In the rows, zero is written as 128.
One turn moves each row of this set onto another row. After a few examples, where does it send each row asked below?
Z_914: [148 144 141 144 136 142 117 117 137 134 109 135 104 125 137 136  66 139
 133 137 165 149 135 124 108 130]
Z_54: [107 138 107 135 110 105 142 112 135 110 156 147 127 123  95 136  95 121
 116 121 136 150 136 141 144 114]
Z_14: [107 142 151 128 121 124 161 153 104 133 159 153 107 153 138 128 100 128
 115 145 136 120 136 141 154 136]
Z_453: [133 134 109 109 129  91 159 122 171 151 120 155 115 125 128 136 124 149
 147 140 129 108 128 156 143  95]
Z_444: [101 128 148 119 147 117 137 145 127 153 117 134 108 138 151 128  91 153
 124 166 135 100 113 148 136 102]
Z_946: [132 154 126 136 126 131 139 147 150 130 153 173 133 124 109 155 133 129
 135 123 121 133 107 142 121 110]
Z_894: [168 126 129  98  86 134 119 138 128 125 108 151 116 151 132 161  96 134
 132 123 147 130 114 129 144  95]
Z_413: [114 111 125  97 110 143 149 119 147 142 113 158 118 147 119 131  97 153
 119 135 155  86 128 129 112  93]
Z_276: [155 164 110 147 109 140 137 137 134 128 108 141 106 165 159 139 111 139
  88 127 137 119 120 126 144 110]
Z_971: [115 116 172 105 134 155 142 100 152 126 128 141 120 129 128 127  95 141
 126 129 122  99 140 124 153 118]
Z_828: [149 143 147 140 132 112 152 139 155 116 148 143 116 150 160 120 150 141
 100 116 141 142 115 135 134 119]
Z_573: [128 130 144 139 141 139 124 126 163 159 149 171 113 110 154 145 104 115
 104 116 131 111 125 150 129 104]
Z_673: [134 132 125 141 137 121 166 150 128 142 158 130 121 145 129 144 114 105
  93 125 108 117 125 128 135 103]
Z_335: [132 148 138 115 130  97 121 109 123 152 111 129 133 176 127 124  95 147
 132 122 140 108 125 130 137  95]
Z_893: [158 138 128 118 119  96 151 133 161 159 107 163 118 114 149 160  90 133
 101 126 127 122 132 141 132 113]
Z_15: [157 118 105 114 156 128 173 140 145 135 134 134 122 149 153 126 119 125
 129 134 150 115 151 139 116 139]
Z_230: [123 136 107 123  73 125 122 114 122 107 133 131 111 153 133 146 111 136
 116 135 137 130 100 158 152 129]
Z_925: [154 141 112 125 142  85 133 117 140 149 140 109  98 150 134 132  91 129
 147 140 152 139 119 136 137 103]
Z_724: [151 131  94 117 113 147 128 104 170 125 107 141 110 123 138 141 122 133
 132 122 121 108 139 155 150 143]
Z_557: [122 170 143 133 102 123 124 125 154 114 124 152 137 134 125 118 129 166
 116 124 140 133 112 138 161 112]
Z_823: [108 140  91 110 139 131 153 128 137 126 150 122 101 131 134 111 109 132
 111 129 160 135 136 142 120 156]
Z_883: [133 121 158 115 110 156 125 127 150 140 118 155 127 123 142 154  98 126
 112 118 140 122 152 150 103 140]
Z_979: [134 117 150 124 101 137 175 136 131 163 135 148  95 127 159 130 128 125
 122 134 133 144 114 140 137 129]
Z_446: [109 128 127 128 106 134 107 122 152 128 146 105  76 131 114 133  77 132
 115 124 139 121 127 151 138 113]
Z_555: [131 168  94 109 123 128 162 119 122 111 145 125  94 148 129 146 104 121
 114 114 152 109 129 122 141  98]
Z_941: [166 127 125 141 104 146 146 144 117 122 117 153 138 127 139 141 102 125
 104 128 161 134 117 110 127 130]
Z_996: [111 129 121 124 119 151 146 125 164 131 133 129  92 107 134 137 104 120
 109 155 116 116 144 142 169 127]
Z_961: [155 130 133 106 123 126 118 129 147 130 116 160 113 128 125 143 105 154
 163 137 137 162 103 137 156 132]
Z_161: [120 148 124  88 156 130 111 144 154 112 148 160 146 158 120 130 118 144
 133 129 145 122 128 134 134 106]
Z_244: [112 133 149 135 143 127 125 106 173 141 127 144 116 149 136 119 122 155
 113 123 139 149 120 148 112  81]
Z_884: [117 116 135 118 152 115 121 146 148 132 129 150  82 137 128 111 101 152
 119 140 164 142 114 115 115  98]
Z_6: [129 133 105 120 138 124 150 154 137 103 127 148 119 137  99 135  95 161
 101 119 153 161 124 136 128 132]
Z_417: [137  88 106 126 135 115 133 130 156 116 102 158 102 127 127 137  85 142
 107 125 142 119 145 138 110 121]
Z_400: [124 146 116 109 104 118 120 108 138 137  98 118 105 129 147 134 103 125
 104 118 146  91 131 127 112  93]
Z_995: [129 124 118 159 153 151 109 117 155 125 131 126 120 147 112 104 113 136
 132 129 148 150 134 133 137 122]
Z_115: [153 140 142 133 154 146 115 109 153 141 146 116 115 151 152 131 119 118
 140 133 120 133 122 138 157 134]
Z_796: [108 128 160 106 140 145 113 130 121 129 132 118  93 123 155 139  84 128
 107 135 151 144 122 147 148 125]
Z_495: [129 133 119  82 150 127 140 129 127 120 142 141 125 134 116 151  97 122
 161 122 132 117 148 147 156 128]
Z_166: [147 124 121 109 109 130 155 126 142 142 113 131  97 160 164 120 117 154
 138 164 144 124 104 130 149 135]
Z_74: [111 147 141  97 114 137 144 130 131 105 114 161 133 163 126 135 122 145
 117 149 119 121 126 107 148 108]

Z_555 turns into Z_914
Z_166 turns into Z_724
Z_244 turns into Z_74
And these:
Z_996 turns into Z_823
Z_54 turns into Z_884

One turn moves each row of this set onto another row. After a few examples, where does it send each row asked below?
Z_840: [123 145 133 101 109 152 106 131 121 137 115 135 123 121 136 102 165  74
 123 155 144 143 124 144]
Z_921: [101 144 125 106  88 160 117 138 145 126 118 106 117 141 122 116 152  96
 124 142 139 132 121 141]
Z_912: [143 136  97 137 158 117 157 118 119 122 133 135 137 103 129 134 118 117
 145 144 147 165 139 115]
Z_584: [150 129 102 101  95 130 159 133 142 142 105 115 116 142 127 149 118 126
 134 156 132 177 138 138]
Z_73: [112 130 129 125 124 170 121 131 121 128 147 139 133 109 133 105 137  96
 146 138 107 120 104 110]
Z_577: [116 139 114 109  87 151  98 129 139 143 115 113 108 143 107 114 148 104
 111 146 131 131 123 135]
Z_456: [146 114 102 132 137 118 157 124 120 115 130 133 146 108 147 131 107 108
 156 147 140 169 138 118]
Z_715: [156 113 102 116  90 129 147 141 142 143  88 127 126 136 131 155 128 134
 141 141 130 169 131 136]
Z_249: [ 98 126 103 142 138 147  96 129 128 127 134 127 126 124 121 129 129  93
 127 144 105 128 122 107]
Z_88: [147 117 137 101 118 140 140 129 122 117 135 150 145 117 120 153 114 145
 112 123 100 116 127 122]
Z_189: [159 128 113 100  95 145 149 137 132 131 105 104 118 142 111 140 120 127
 114 148 117 172 146 134]
Z_531: [143 148 120 106 123 115 161 132 139 122 104 138 162 115 128 133 146 119
 130 124 169 144 121 154]
Z_822: [149 135 110 144 155 138 148 132 108 114 126 124 129 103 120 126 121 115
 135 145 137 168 158 110]
Z_13: [141 117 119 105 110 133 149 124 131 140 138 153 145 114 131 166 113 152
 133 126 109 125 123 115]
Z_218: [146 117 111 114 117 123 137 132 133 135 131 136 161 116 130 161 115 150
 130 115 131 116 117 110]
Z_717: [145 139 130  99 123 111 149 131 138 134 112 144 143  99 130 145 161 129
 115 124 168 143 121 149]
Z_926: [113 139 125 114 124 165 106 118 118 131 148 145 131 123 121 110 126 100
 130 140 121 102 112 115]
Z_532: [146 140 145 102 131 124 141 141 122 110 105 141 137  95 129 135 157 120
 105 128 163 140 140 148]
Z_518: [116 125 108 140 125 151  93 121 111 142 138 134 117 115 124 113 139  90
 137 152 107 142 135 107]
Z_131: [121 129 122 109 110 141 103 147 133 142 104 121 118 117 133 106 166  80
 110 149 129 153 104 139]

Z_218 turns into Z_531
Z_518 turns into Z_577
Z_73 turns into Z_131
And these:
Z_532 turns into Z_822
Z_13 turns into Z_717

